Look-ups in named tables: a row name and a column name give one cell, copied from the table.

puf
        pesig  zok
mizu      162  183
deg        36  121
desuda    221  157
gason     171  190
vov       162  206
meb       126  133
sem       196  230

pesig of mizu = 162
pesig of desuda = 221
pesig of sem = 196
pesig of deg = 36
zok of gason = 190
zok of deg = 121
pesig of meb = 126
pesig of gason = 171
zok of desuda = 157
pesig of vov = 162
Which row has the largest pesig? desuda

Table tar
|  | rafivi | mamip | delop | bodun | rivop | nid | sanor | lekomem | zutoz | vib |
|---|---|---|---|---|---|---|---|---|---|---|
| fozafon | 0.7 | 0.5 | 0.7 | 0.5 | 0.4 | 0.5 | 0.6 | 0.1 | 0.3 | 0.7 |
| pevabes | 0.6 | 0.5 | 0.6 | 0.5 | 0.5 | 0.5 | 0.7 | 0.1 | 0.4 | 0.8 |
| beg | 0.7 | 0.4 | 0.7 | 0.6 | 0.4 | 0.5 | 0.6 | 0.1 | 0.3 | 0.6 |
| fazaku | 0.6 | 0.5 | 0.5 | 0.5 | 0.5 | 0.5 | 0.7 | 0.2 | 0.5 | 0.9 |
| govu | 0.5 | 0.2 | 0.6 | 0.5 | 0.5 | 0.5 | 0.4 | 0.3 | 0.8 | 0.7 |
| nog | 0.6 | 0.4 | 0.5 | 0.5 | 0.6 | 0.4 | 0.6 | 0.2 | 0.6 | 0.9 |
| tetike | 0.7 | 0.4 | 0.8 | 0.6 | 0.3 | 0.4 | 0.5 | 0.1 | 0.3 | 0.5 |
| mizem | 0.5 | 0.3 | 0.6 | 0.5 | 0.6 | 0.4 | 0.5 | 0.3 | 0.8 | 0.8 |
| vegig | 0.5 | 0.4 | 0.5 | 0.5 | 0.6 | 0.4 | 0.5 | 0.2 | 0.7 | 0.9 |

What is the mamip of govu in tar?
0.2
What is the zutoz of mizem in tar?
0.8
What is the vib of nog in tar?
0.9
What is the rivop of mizem in tar?
0.6
What is the zutoz of fozafon in tar?
0.3
What is the rafivi of nog in tar?
0.6
What is the nid of mizem in tar?
0.4
What is the vib of govu in tar?
0.7
What is the mamip of fazaku in tar?
0.5
What is the rafivi of mizem in tar?
0.5
What is the lekomem of govu in tar?
0.3
What is the vib of mizem in tar?
0.8
What is the rafivi of govu in tar?
0.5
What is the sanor of tetike in tar?
0.5
What is the nid of nog in tar?
0.4
What is the sanor of mizem in tar?
0.5
What is the nid of fazaku in tar?
0.5
Which row has the largest delop? tetike

lami:
	vafet	fev	sida	sed	tilos	bup	nel	vizor	dotipi
zom	44	42	45	42	46	42	40	56	62
mimema	49	48	52	48	49	47	50	52	63
zadom	34	41	48	52	50	45	58	51	40
sot	50	51	48	52	55	46	52	41	12
ruleza	40	53	54	47	54	55	38	42	65
gudatip	42	44	46	47	42	49	48	50	30
repi	49	54	52	47	50	52	54	46	59
lezotu	49	48	47	50	45	61	56	48	67
togobal	30	50	48	48	51	51	53	47	77
rakoz	57	54	52	57	45	44	49	44	12

What is the tilos of togobal in lami?
51
What is the bup of zadom in lami?
45
What is the sed of zom in lami?
42
What is the vizor of rakoz in lami?
44
What is the vafet of rakoz in lami?
57
What is the bup of lezotu in lami?
61
What is the fev of rakoz in lami?
54
What is the vizor of ruleza in lami?
42
What is the sed of ruleza in lami?
47
What is the vafet of togobal in lami?
30
What is the dotipi of repi in lami?
59
What is the sida of lezotu in lami?
47
What is the dotipi of rakoz in lami?
12
What is the sida of sot in lami?
48
What is the nel of zadom in lami?
58
What is the vafet of mimema in lami?
49
What is the dotipi of togobal in lami?
77
What is the bup of togobal in lami?
51
What is the sed of rakoz in lami?
57
Row with the largest sed: rakoz

luv:
|  | zefakim | nibe | raf | kir | zek | gakil |
|---|---|---|---|---|---|---|
| rig | 2905 | 7687 | 3246 | 6799 | 3192 | 4939 |
| gurev | 4087 | 5160 | 6046 | 5160 | 4188 | 1437 |
| lesiv | 3229 | 2407 | 2522 | 3044 | 7167 | 7629 |
| disafi | 6095 | 2790 | 5298 | 3932 | 4400 | 3525 |
| vibenuv | 3470 | 2222 | 5439 | 2885 | 7653 | 4574 |
| vun | 6271 | 3474 | 6126 | 4307 | 3847 | 2530 |
| zosa | 4017 | 2241 | 3827 | 2974 | 6719 | 5502 |
| nedeze | 6310 | 5209 | 5055 | 5665 | 2406 | 2200 |
| faki | 3429 | 2165 | 4292 | 2851 | 7923 | 6440 |
| dopog | 4866 | 1020 | 4319 | 2386 | 6484 | 5400 |

What is the kir of lesiv in luv?
3044
What is the zek of vun in luv?
3847
What is the raf of faki in luv?
4292
What is the raf of lesiv in luv?
2522
What is the nibe of lesiv in luv?
2407
What is the gakil of faki in luv?
6440
What is the raf of vibenuv in luv?
5439
What is the gakil of gurev in luv?
1437
What is the kir of nedeze in luv?
5665
What is the zefakim of gurev in luv?
4087
What is the kir of zosa in luv?
2974
What is the zefakim of disafi in luv?
6095
Row with the largest zefakim: nedeze

